Here are some numbered points:
[ -6 -11   5 -16 -14 -18   2 -15   6 -10 -15   9  -2 -20   6  14   7  13  -8
   1  15  -2   2  -2  -8   5 -27  -6 -25 -26 -33 -23] 0
[  9  13  19  20  21  19  25  37  38  41  68  27  28  -8  15  21 -28   8 -11
   1  -1   1  -3  -2   4 -10  -3   0  -4  21 -17  21] 1
[ -9   3   8  25  26  31  24  37  42  59  53  59  41  44  46  29  48  25  32
  27  18 -11   3  -6  -5 -13   9 -15 -38 -23 -40 -34] 2
[  8  -1 -18 -14  11 -10 -23  -4   5  -5  15   6 -10  -5   8   6  21  27  40
  65  52  81  77 109 109 127 126 127 127 127 127 127] 3
[ -3  21   8  29  16  27  29  15  -4  30 -16   1   1   1 -20  26  -7 -28 -25
 -13 -20 -49 -12 -37 -54 -23 -29 -56 -35 -52 -26 -28] 4
[  2  -1   2  31  29  26  34   1  -6  25  -2   3  -8  -4  12 -21 -33 -61 -32
 -20 -10  -7 -29 -43 -33 -33  -7 -39 -27 -25 -16 -31] 5
[-15  -3   7  -3  -1  -1  -4  -4  -5   7   2 -14  11  15  34  37  23  22  55
  42  49  33  41  29  50  67  41  55  63  74  38  47] 6
[ -8  -3  -2  15  11  -2   6  24  20  25  39  12  58  67  53  55  39  67  58
  50  59  72  33  13  19  31  19  35  44   6 -44  28] 7
[  0 -14 -18 -20 -17  -9 -17 -42 -14 -23 -27  -3  -9 -22  -6 -18 -18 -17  -2
 -33  -2  -9  20 -11   9  25  34  49  44  37  43  53] 8
[  1 -39   1  -7 -14 -24 -19 -32 -25   0 -16  28  11  -6   8  13   3   1   6
   8  14   6  12  12   4  18 -21  10   4 -27 -23 -17] 9
[-11   6  -6  31   4  24  17  26  49  33  38  73  37  36  30  49  18  32  30
  45  51  40  45  56  28  33  46  35  39  26  48  25] 10
[ -4   4 -19 -14 -32  -7 -24 -21 -14 -13  -2   5  11   1  25  13  26  39  52
  66  46  57 113  88 121 127 127 110 123 127 127 127] 11
[-14  -6 -16 -16 -24 -35 -36   3 -17 -55 -28 -47 -18 -49 -30 -35 -36 -36  -8
 -23 -47 -49 -46 -43 -31 -45 -23 -39 -34 -36 -40 -33] 12
[-15 -44 -14 -23 -41 -64 -47 -68 -54 -71 -85 -53 -58 -61 -49 -46 -37 -58 -48
 -43 -52 -41 -24 -28 -54 -24 -37 -15  -8 -21 -47 -21] 13
[  5 -10 -29 -16 -45 -19 -53 -19 -17 -36 -40 -23 -25  -9 -22  11   2  15  25
  11  35  25  15  22  31  24  20  47  42  28  31  18] 14
[ 19  -5  -1  -6 -27  15   7  11  27   5  13  34  15  32  29  30  30  43  22
  37  21  23  59  37  33  29  37  21  46  28  25   9] 15
[ -2   0   4  18  14  -1   9  23  23  23  39  16  52  58  40  44  29  51  43
  36  41  52  25   5   7  19   5  15  26   1 -43  12] 16
[ -6   2 -17  -7 -11 -15  -9 -12 -12 -34 -13 -17 -18 -12 -15 -10 -19 -35 -28
 -29 -11 -16 -32 -35 -16  -9 -18  -7   0   0 -11 -12] 17
[-15   3  -2  -7   4  10 -11   1 -12 -11 -10   1 -20 -25 -17   5 -41 -28 -33
 -22 -51 -25 -18 -13  -1  -9  -9   0  29  -2  15   0] 18
[  4   8  -8  -2   5   2  -4 -15   6  12  -1  -6 -10  -2  -8  13  -1  14  26
  39  -1  41  63  47  73  65  69  92  90 104 105  89] 19
[ -8 -14 -20   4  14  26  13  15  51  26  11   6  47  35  52  37  43  29  30
  41  11   6   3 -25 -48  -6 -14 -42 -43 -77 -45 -51] 20
[-10 -19  -4   3   8  -5   6 -10  41  -2 -14  10  12 -18 -22  -5 -24 -13   3
  -7 -33 -32 -52 -43 -16 -35 -30 -36 -29 -53 -58 -39] 21
[  4   8  16  15   6  42  33  21  15  12   7  12   5  44  17  10   4  10 -16
   8  21  -8  -8 -17 -15  -1  -6 -29 -18 -34  -8 -42] 22
[ -4  -8 -12 -15 -32 -22 -34 -15 -59 -36 -32 -17 -36 -21 -44   5 -14 -40 -15
 -26 -16   9  11  18  12  36  42  10  43  49  48  68] 23
[  5 -16 -16  10 -18  -9 -27 -23  -9  -9 -22 -16  -8 -35 -32 -22 -19 -33 -44
 -22 -47 -50 -41 -43 -32 -49 -28 -68 -53 -25 -39 -48] 24
[  0  14  32  16  52  19  45  62  62  52  35  84  62  71  52  63  34  46  54
  12   1  17  -2 -18 -41 -13 -13 -36 -43 -21 -37 -24] 25
[ -2 -11   2 -15 -18 -22 -30 -22 -10 -41 -60 -33 -35 -23 -35 -23 -50 -36 -49
 -14 -33 -10 -46 -42 -43 -12 -35  10 -22 -28 -14 -10] 26
[-23 -17   6 -23  11 -21 -41 -24 -14  -6  -9 -38  -9 -22 -17 -49 -16 -23 -30
  -7 -28 -50 -23  -2 -16  -7 -24 -22 -14 -27 -18 -23] 27
[  4  29  -6  24  11  26  11  15  26   2   8  19  13  -1 -17 -23 -18 -29 -25
 -35 -26 -50 -52 -51 -46 -65 -53 -67 -44 -56 -43 -33] 28
[-20   6 -12   2 -13  -2 -15   6  -7 -13  -5 -10   2  -4 -35 -12  -9 -30 -17
 -18   3 -39 -46 -23 -42 -37 -24 -43 -51 -34 -22 -44] 29
[ 11 -14 -24 -30  -4 -22 -42 -23 -14 -22  -2  -9 -28 -14   2   8  25  39  49
  87  61 106 100 127 127 127 127 127 127 127 127 127] 30
[ -1 -12 -13 -33 -34 -19 -36 -24 -33 -38 -29 -63 -50 -46 -31 -35 -43 -30 -34
 -38 -21 -17 -37 -34 -18 -26 -10  -4  -6 -17 -15   1] 31
[  8 -36   3 -11 -39 -47 -38 -25 -37 -42 -54 -91 -62 -61 -64 -65 -75 -67 -80
 -69 -65 -53 -67 -62 -39 -65 -48 -25 -45 -39 -54 -52] 32
[-14   2  43  22  24  39  41  37  43  50  52  57  60  66  33  38  48  40  34
  32  31  12  12  25 -11  -6 -16 -29 -25 -35 -15 -28] 33
[  1  20  16  38  13  24  33  53  44  60  42  56  38  56  34  30   9  25   8
  16  18 -13  -2 -18 -24 -24 -19 -20 -33 -42 -47 -21] 34
[  7   9 -28  14   4 -13  -8 -10 -12  -3 -13 -16 -20  15   6  -7  -1  22  11
  -3  22 -18  -3  10  26  36  12  25   1  17  36  44] 35
[ -7   1 -12 -27  -3   5 -14 -19 -27 -17  17   9   3   3  -5   8  13   8  15
  41  25  34  45  42  50  60  45  34  48  73  39  51] 36
[-28 -13   8 -20 -11   9  13  -5   3  -1  -5 -26  -3  16  -1 -14 -11 -15   1
 -26 -29 -11 -20 -13 -22  -8 -25 -16 -39  -5  -6  10] 37
[  6 -12 -12  13  -4  -7 -18   5 -13  -6  11 -28 -49   0 -35 -20 -43 -20 -34
 -41 -25 -18 -33 -30 -11 -31 -29 -40 -37 -27 -64 -64] 38
[ 31 -16  -4 -26 -34 -34 -25 -19 -23 -36 -20 -42 -16 -40 -33 -38 -21  -7 -45
  -3  13 -26   6 -20  19  -7  12  34  31  12  28  12] 39
Which five points above are nearest to each new point by angle, seen from the average point of the numbered points? Their numbers follow each, nearest first.
[  7  24   1  -6  22  -7  17  15   3  -3   0  18  24   5  -5 -10   1  -9 -31
  -6 -15 -15 -13  -6 -32 -26 -44 -38 -47 -40 -39 -19] 28 4 29 21 24
[  7  11  24  22  18  35  17  37  43  43  36  35  47  57  42  45   0  20   7
  -6  10 -18 -16 -43 -15 -55 -34 -50 -36 -34 -51 -42] 34 25 2 22 33
[-10   7 -29 -14 -23 -18 -16 -24 -21 -53 -28 -24 -26 -22 -31 -15 -31 -60 -40
 -44 -20 -26 -40 -44 -21 -14 -31   2  -1  -1  -5  -7] 17 26 31 32 13
[-14   3   8 -11  -1   2  16 -12   5   3   2  11   7   8   7  13  10   8  -1
  -9   9  -6 -24   9 -25 -11 -33 -29 -39 -28 -26 -11] 0 28 29 4 21
[ 11  11  20  47  -6  35 -15  43  22  25  28  16  16   3  -4  15  -7 -34 -13
 -39 -24 -23 -42 -20 -19 -31 -10 -55 -56 -24 -41 -38] 28 4 5 29 21
[ 32 -46  59   0  77 -35  25 -13  12 -42 -22 113  45  -1  64 -34   9 127 117
  -6  23   3 -14 127  27  -3  42 127 -63 -17   1  -7] 10 7 15 16 33
[  6  23  15  46  37  45  53  20  49  28  39  28   5   1  12   5 -18 -15  -3
 -45 -13 -17 -22 -23 -30 -50 -65 -26 -43 -27 -41 -24] 28 4 5 34 22
[  0   2  -8 -23  16 -22 -26   2  10 -17 -11  -2 -17   5  13  -8  -7 -13 -30
 -22 -33 -43 -22 -52 -34 -42 -17 -42 -43 -11 -39 -23] 24 28 29 12 38
[ -3  -5  -1  26  23  35  15  34  35  49  46  54  41  42  58  40  47  35  39
  30  20  -9   4  -5  -1 -11  10 -14 -35 -28 -37 -28] 2 33 25 34 20
[ -2  11  18  13  31   0  25  21  27  20  37  15 -11   8   9  -3  16   6  12
   5  14   6   6  22  25   8  35  18  21  20  21  17] 10 1 3 15 19
[ -6   1 -15  11  13  29  13  16  48  20  11   9  37  22  27  18  24   7  13
  17  -4 -14 -13 -33 -48 -26 -27 -51 -48 -75 -47 -45] 20 34 22 28 4
[  8  -4  -2  -5 -18  10  10   4  24   6  16  27  11  28  31  30  30  34  23
  29  18  15  36  20  17  17  21  12  24  13  13   6] 15 10 7 16 6
[ 4  0  0  2 -9  6 16 -1 12 -2 17 14 17 -2 16  0  5  8 23 30 34 12 14 20 11 25
 13 15 -4 -2 17 20] 10 15 7 6 16
[ 43  22   2  -2  17 -13  -3  18  20  -2   6  -7 -10  10  -7   6  -6  11  -9
   0  -2  -7   2  -4  -2  11  -4 -10   4  11  15 -19] 22 1 28 25 4
[ 14  -9   5  -5 -26  15   8   6  15   4  13  35  16  21  30  25  30  40  21
  39  29  23  48  36  26  21  29  18  36  22  18   3] 15 10 7 6 11
[-14   2  52  33  26  44  49  42  57  67  68  73  74  83  37  43  49  34  37
  38  28  11   2  20 -16  -9 -24 -36 -32 -39 -15 -32] 33 2 25 34 20
[  7  16   9  16  15  28  28  22  33  19  27  15   6   0  -8   3   9 -17 -16
 -31 -36 -19 -26 -37 -41 -27 -38 -27 -53 -41 -57 -44] 28 4 21 5 29
[  8  -7  -4  12  21  33  -7   8  -1  -8  -1  14  18   7  29  13  38  18  10
  20   8   8  -5  -7 -15 -23 -14 -17  -2 -35 -18 -25] 20 2 22 33 25
[  4   1 -30  -7 -48 -30 -42 -30 -36 -17 -24 -14 -25 -21 -10 -18  -3 -11 -12
  13 -16 -14   2  13  -4 -10 -22  -7  -9 -12  -4  -8] 13 31 12 32 26
[ 19  18  19   5  11   5  11  39  -7   3   9  11   2  -4  16   6  11  -2 -47
 -28  -2  -7 -35 -35 -18 -49 -25 -48 -48 -31 -41 -40] 28 4 29 5 38
[  8 -22 -17  15 -15 -11 -31 -18  -3   1 -23 -12   2 -30 -32 -23 -16 -24 -43
 -14 -45 -46 -40 -34 -33 -50 -15 -80 -46 -21 -35 -61] 24 29 12 38 32
[ 14   6  10  29  16  17   1  20  22  30  14   1  19  11   3 -23  -8   8 -15
 -25  -9 -19 -17  24 -36 -31  -6 -47  -8 -17 -37 -11] 28 4 34 5 22
[  2 -10 -17  -6   3  -2   2  24 -16   9 -27  21  10  11  53  12  31  34   4
  22  16   1   0 -33  -1  -4 -23 -24 -15 -34 -20 -11] 20 25 34 2 22
[ 13  -9  -2  -7 -23  -1   1   4  13  -1   4  16   2  15  11  12  13  12  10
  15  -2   7  31  14   5   7  14  -2  20   8   1 -12] 15 10 16 7 33
[  7  -6  21  -2   3  44   0   3   9   3 -11  -6 -19  -3   3 -11  10  10   6
 -10   7 -14 -18  12  11  12   6   1  -9   7  13 -25] 22 5 37 33 2
[ 11 -14   1  -1  -3  -9 -28 -12  -1  -7  -2  -2   7  -6  -1 -12 -11 -14  -3
  14   3  -2  16 -18   0  -2  18  13  12   8   3   2] 39 8 13 31 32
[ 19 -23  27   9  25   1  26  -6  18 -15  10  54  29  -5  43  -9   7  74  68
  30  42  17   9  87  27  29  34 106 -17  -1  26  24] 10 15 6 3 7
[ 18  18  24  33  42  37   4  45  24  48  15  16  10  19   4  29   4  -7 -22
   6 -17  -1 -13 -32 -22 -21 -37 -11 -29 -29 -29 -29] 34 4 22 25 28
[  6 -17 -14   3 -13 -14 -20  -2 -18 -14   5 -28 -43   1 -28 -16 -42 -28 -24
 -38 -25 -19 -34 -31 -20 -33 -34 -39 -43 -38 -55 -59] 38 24 32 29 12
[ 16   1  -2   0 -18   6   8   6  25   8  13  33  13  29  21  29  17  39  13
  24  21  15  39  19  14  14  20   4  23  13  13   1] 15 10 7 16 33
[ -1  -6   3  -7  -4 -20 -19 -16   3 -31 -48 -28 -26 -18 -28 -24 -35 -37 -45
 -12 -23  -9 -36 -37 -34 -18 -32   5 -23 -19 -12 -12] 26 32 17 13 31
[-9  0  2 20 -4 10  6 18 26 25 19 49 22 15 19 34  4 20 16 24 31 24 35 39 20 30
 42 37 37 23 45 29] 10 15 3 6 11
[-11 -21 -28   0  -1  -8 -25 -11 -20 -27 -15 -23 -35   4 -16 -58 -25 -21 -28
  -8  -9   5  -8  -4  10   6  -4 -12   8  -2  27  15] 31 13 32 39 26
[  2   0  -3  13 -16  -8  14 -17   8 -12  14  11   2  17  31  20  26  28  18
  41  21  38  34  40   7  28  38  16  19  27  26  10] 15 10 6 11 30
[  3 -18 -23 -29 -29 -26 -29 -54 -27 -34 -40 -14 -17 -38 -21 -31 -30 -32  -9
 -56  -9 -17  24 -15  18  35  48  71  59  64  69  80] 8 23 39 19 14
[ 35  21  33  26  32  37  67  67  62  55  30  56   2  43  25  37   6  17  -6
 -12  -3 -17 -11 -17 -18 -17 -26  -9 -47 -48 -23 -26] 34 25 22 2 33
[ 10   7  21  16   5  28   8  19  25  24  28  17  29  40  31  30 -14   6  -7
 -11  -1 -25 -14 -39 -14 -44 -26 -50 -32 -22 -48 -27] 34 22 28 25 4
[ -6 -13   9  -9   9 -20   3  -3  13  -1 -13  -9 -13 -10 -31 -32 -30 -31 -51
 -39 -39 -46 -41 -33 -37 -39 -24 -36 -36 -18 -42 -42] 24 38 32 29 28
